The rows of A fall into 3 groups, which share some directions, and each row is roughly a mix of its group's hidden directions, except some rows that fit no group.
A (139 x 12):
[[-13  17 -17  25 -16 -14 -18  27 -39   8   5  -7]
 [ 47  19  -1   2 -19 -21  22   8 -14  -2 -18  10]
 [ 36 -15  36  -8   7   1  -8  23  12 -13 -27  -1]
 [  9 -36  17  16 -18   4  40 -12   4  15 -19   4]
 [ -5  11 -25  32  -9 -18  -6  44  -6   3   2 -19]
 [-18  22 -27  20 -22   1 -19  -3 -27 -24  23  -6]
 [  9  17   7   0  -9  18  26 -31 -40 -12  -3 -19]
 [  7 -39  10   0  34  -8  12 -13  21   6 -30   6]
 [  5   8 -23 -16 -51   6   0  16   9 -15  -8 -22]
 [ -5 -28  -1  -5  31   5  15 -14  -7  42 -16 -20]
 [-23  19 -16 -20   0  28 -26 -28   5  -9 -10 -24]
 [ 44  -9  -4   9   8 -22  30  14 -15 -16  10 -16]
 [ -5 -28  19   8  17 -15 -13 -18 -35   0 -21 -26]
 [-17   4 -22  -5   2 -12 -14  24  13  32  41  -3]
 [ 20  -6  -4  17  22  -9  42   0   0  -5 -36  16]
 [ -6  -9 -13  28   0 -25  26  15  19 -12  37  14]
 [ 29  31  37   5   5  -7   3 -13  12 -19 -22  13]
 [ -4 -21  14  33 -45  -7   6  18   5  17 -11  -7]
 [ 21 -36  19   1   6  -5  11 -44  19  -5   4  -4]
 [  5  -3  28 -10  19 -10 -20 -38   0  33 -10 -14]
 [ 27  10  30 -29 -18  13 -24  -1 -13   3  -1  29]
 [-34 -10 -21  35  -8 -16  12  18   2  10   8 -27]
 [ -8 -37   0 -15   7 -19  13  -3  -4  33   0  36]
 [ -7  12 -33  18  28   2  18 -34   2 -17 -18  12]
 [-17  22 -20  19 -15  32 -13   6  -8 -38  -7  -7]
 [  7  -1  10  26 -19 -10  -7   6 -17  -6  51  19]
 [-41  10 -15  -8 -14  25  10 -36   1   9 -16  -2]
 [-16 -14 -35  25  16  -7  17   3 -30   1  15 -24]
 [ -7   8  10   1 -36   5  18 -31 -40  -8  12   3]
 [ 28 -17 -19 -30  13 -35  -8   9  -3 -24   8 -12]
 [ 17   6  19  -5   5   7  -3  17  32 -16 -24 -41]
 [ 31   8   6 -23 -38  -1  15   6 -23  11  -9 -24]
 [ -9 -12  -2  -5  23 -22   5  17  18 -27   7 -44]
 [ 16  18  -9  18  18  -9  21  44 -10 -11 -19  17]
 [-11   1   7  -9  -2  16  -7 -27  15 -15  53   9]
 [-15  14  22  -9 -42  -8 -17   6  -4 -36  11   1]
 [-28   9   3 -33 -13   9  -9  24 -13 -39   0   5]
 [  4  -9  26   2   1   5   7  19 -11   0 -57  -1]
 [-12  -1  15  29 -36  27  32  -4 -10  11  11   1]
 [ 46   5  -5  28  -1 -19 -22   1   5  15 -22  -9]
 [-15  26 -32   5  27  13 -34 -17  -6   7  13  -5]
 [  0 -13 -31  35  -9  37  -9  11  -2 -17 -11 -16]
 [ 25  -4  21  -8  -1  29  32   9 -11  10 -35   7]
 [ 32  -5  -9 -23 -30 -15 -13  23  14  20   7 -23]
 [ 28  18  22  -6 -19   5  27  -7  21 -27   5  25]
 [ -5  -2  29   6   3  17 -10 -39   2   8 -35  24]
 [  0 -22 -43  -5   6  -3 -42   9   0  -9  18  -6]
 [  3   9 -35  34 -30  19  -7  12  -1  12  22  -8]
 [ -3  18   6 -45  17  -9  -7  31   4  -4  -4 -29]
 [  3 -39  -5  14 -11  16   0 -30   4  31 -23  10]
 [ -4  -2   0  27 -24 -17 -21  -6 -43  11  24  -1]
 [ 17 -23  -9 -42  16  -9  -6   2 -29  -2 -10 -25]
 [-19  35 -44   2  26   9   5  -1  -2 -16   4  -6]
 [ 11  20 -17  36 -17 -13   9 -11  33 -15  10  23]
 [  2 -10   1 -34  25  11  11 -35  34  -7   4  -3]
 [ 18   6   5  27 -16  -8   3   1 -45   7 -27  20]
 [-11 -16  49  -1 -20  20  -5 -17 -14  -8  14  18]
 [-18  -8   5 -25 -19   3  32  25 -27   9  10 -25]
 [  1   3  21   1  10  10 -37   9   6  35 -17  30]
 [  7  -1 -14  -3  48  -1 -19  -2   0  17 -19 -32]
 [-19 -14   5 -29  29   2  23 -25  18   1  27  11]
 [-24  -2  36  -1  24 -12  12 -22  15  11  -4  32]
 [  1 -34  -2   3  -8   3  15  -8 -14  48 -23  -7]
 [ 16 -16  27  25  14 -19  -4  28 -32 -10 -17  -5]
 [ -7 -24   0 -19  -2  24   2   8   0  40 -26 -26]
 [-13   6 -19  -8  38  -3  23  27  16  -6 -29 -13]
 [  0 -26   7  -1  -5 -10  -8 -25  15  48 -13 -20]
 [ -2  41   4 -30  10   5 -34 -14 -21  -3  -7  -3]
 [-15  23 -18  18  -3  28 -31 -23   6  28   6 -10]
 [ 20  23   7  12 -11  23 -33  21  -6 -33  -5 -14]
 [ 13   3  14 -30  31 -11 -23 -16  -3  38  -9   2]
 [ -3   1 -23   5  30  13  10 -16 -44 -25  -6 -10]
 [ 19   4  27 -25 -16   4 -26 -12 -27   9  17  26]
 [-36  15  14 -12  -5   1 -34   0  18  23  18  21]
 [ 11   5   1  -1 -13  19 -49 -16   3  35  -9   5]
 [ 37  -2  35 -14 -15 -12  -1 -11   5  10 -27  21]
 [-27 -14 -26 -16 -11  16  35 -15 -28   1   9  -4]
 [ 25 -10  -9  -1  27 -13 -28   7 -31 -23  24  -4]
 [ -7 -21   1   1 -39   8  12  16  -6  22  -7  40]
 [ -4 -20  44 -27  15 -13 -13 -12   2  25 -17   0]
 [  0  13 -16  34   0 -13  -9  20 -39  -2 -25 -15]
 [-31   1 -39  -8  20  -7   8  -5  22   8  12 -28]
 [-12  23 -17 -24   9  17  -9  -7 -37 -15   2  31]
 [ -9  12 -12 -27  10  -8 -16 -10   1 -51 -19   1]
 [ 11 -11  23  46  15  -9  12  20  21  15  14  -1]
 [ 14 -10  26  21 -18 -16 -25  11 -40   2  16   4]
 [-34  -7  36 -33  -8  16  10 -11 -19  -4  -1  -4]
 [  6   9   2  14  47   4 -36  17   7  16 -12  -8]
 [-27 -13 -24 -22  -9  29  -1 -11 -17 -10  29 -19]
 [ 30  14  12   1   2 -10  11  33 -18   1   2  42]
 [ 31 -33 -10  22 -14   2  -8  -7  31  24 -14   3]
 [ 28 -15   2  16   3 -30 -23  -8 -26   1  33  -7]
 [ -8  29  19  -7   9  -5  24 -20 -17 -40 -13  12]
 [ -9  -5  15 -25 -13  -8  -3  35 -16 -41 -14  -7]
 [ -7  11   7  14  12 -21   1  22   0 -43  34  12]
 [-42 -19  11  10  -2  13 -38  -6  -3  15 -18  -9]
 [-12   5 -14  16 -42  20  20 -10 -34  -5   5 -12]
 [ 21  -8   4  28  23 -23  -2  12   5  15  41  12]
 [ -8  31  -6 -42   8  16   5   8  -8  11 -16  30]
 [ -2  12  12  20  27  -7 -32   7  29 -26  11  21]
 [  1  10 -19  34 -41   7 -23  -9   9  -5  11 -21]
 [ 11   7  18 -10  -7  -3  23   7 -21  14   5  52]
 [ 27  20 -27  17 -28   4  -2   4  28 -22  -3 -21]
 [ 28  -7   7 -34   6 -13  -5 -13  20   4 -41 -10]
 [ 20  22   7  13 -15  33 -35  -5 -30   2  -8  -7]
 [ 14  12  22 -21 -22  19 -12 -15  -9   2 -36 -28]
 [ 26  15  22   1   6  21 -37 -15   1  18 -29   0]
 [ 15  -5 -23  36   2 -28  20  -5  -5 -14  21 -25]
 [-12  15  14  -1  27   3 -38  33 -16 -18 -10  -9]
 [ -3  13  57  15 -12  15   8 -10   4   4  13  15]
 [ 22  -3   0  30 -10  17  -6 -40   9 -28 -14 -14]
 [-10  -6  -1  33  -7  17 -37   1  12  28  22  17]
 [-27   3   8   5 -25  38  15 -24  15  22  12  -9]
 [-32 -20  -1  -4 -25 -13 -19  24  -9 -11  -4 -35]
 [-11  -1   8  10  15   8 -14 -27 -38 -14 -33 -20]
 [-12  35 -24 -14   6  28  17   9  21  -9 -25  11]
 [-18  12 -30 -14  18  -1  27  22  36   5  11   2]
 [-14  21 -18  40   4  38   3 -11  -6 -15 -16   0]
 [  4  10 -38  31  17  14   7 -16  20  24  18   1]
 [-20 -15  -6 -41  22  17   4  -5 -18  13 -26 -19]
 [-33 -20  26 -11   2   5 -10   2  -4  32   7  34]
 [ 36  18 -18  15  20  -2  21  22  18 -21 -16  15]
 [-35 -13  10 -40   1  10 -34  -6  -1   4 -16   1]
 [ -6  -7 -28 -16  -6  17  33  -3 -19 -15 -12 -37]
 [ 26  13 -13  -6  -6   1 -21  -5 -13   6 -51 -15]
 [-21   7 -36  24 -23  14 -11  18   4   6  33  -2]
 [-20 -32  31 -15 -15  -3  37   5 -19  -1  -2  -3]
 [ 12  42   9   5  27  10  28   6 -21  -8 -11 -20]
 [ 42  36  -3 -13   0 -26   9   7  12  15   5 -14]
 [ 37   2 -19  -5 -31 -21  13  11   8  26  14 -15]
 [ 32 -13  14  31 -14  16  14  -3 -34 -20  -5  -3]
 [ -2   5  27 -17  28  12   2 -10  -3  16   2  48]
 [ -5  24 -17 -16  23  -5  -1   8 -38 -31  17 -13]
 [-29  -4  13 -21  10  30  -7 -18  20  30  -8 -21]
 [-19 -22  11  13  -2 -27  -8  16 -39  23 -10 -17]
 [-30  -3 -12 -16  19 -10   2  41  21   9   1 -25]
 [ -3 -12  -6  21   3  16  33 -26 -18  38   9  10]
 [ -3 -21   7   1   1  -4  -2 -15  32  -8  52  -9]
 [ 18  10 -22  14  27  -8  28  24  12 -10 -34   1]]
Here is one row of each group, with its name. Which group are the others in?
[ -2  23   1  -6 -13 -15 -20  30  28 -35  19   0]
Z
[ 30  -5  10 -16 -29 -13   1   3   1   3 -19  44]
B
[ -6 -14  19 -34 -25  -7 -23  -5  -3  32  24   5]
V

[ 21 -18 -44   6  -6 -23   1  16  17 -19  19  -9]
Z
[-17  -8  -9   4 -21  27  28  12   2  11  13  43]
B
[  0  34 -24  20  33   2  22   6 -17 -19  13 -10]
Z
[  2 -16 -21  26  -7  -2  53   6  -7   9  11  -9]
Z
[-20 -19 -29 -34   6   3   8  30  -9 -19 -16 -12]
B
[  2   5  -5  45  -8  20  10  18 -24 -24  22  -4]
Z
[  6  22 -24   1 -10  23   6   5  21 -15 -39 -26]
Z
[  2 -22  24 -14  24  -2  -4 -12  15 -16  46   0]
V
[  7  24   9  21  35   4 -31  -3  15  14  14  26]
B
[  2  -1  11   1  17  23  25 -46   0 -22 -10  20]
V
[14 34 40  7 -4 27 -4 -8 26 -8  1  6]
B
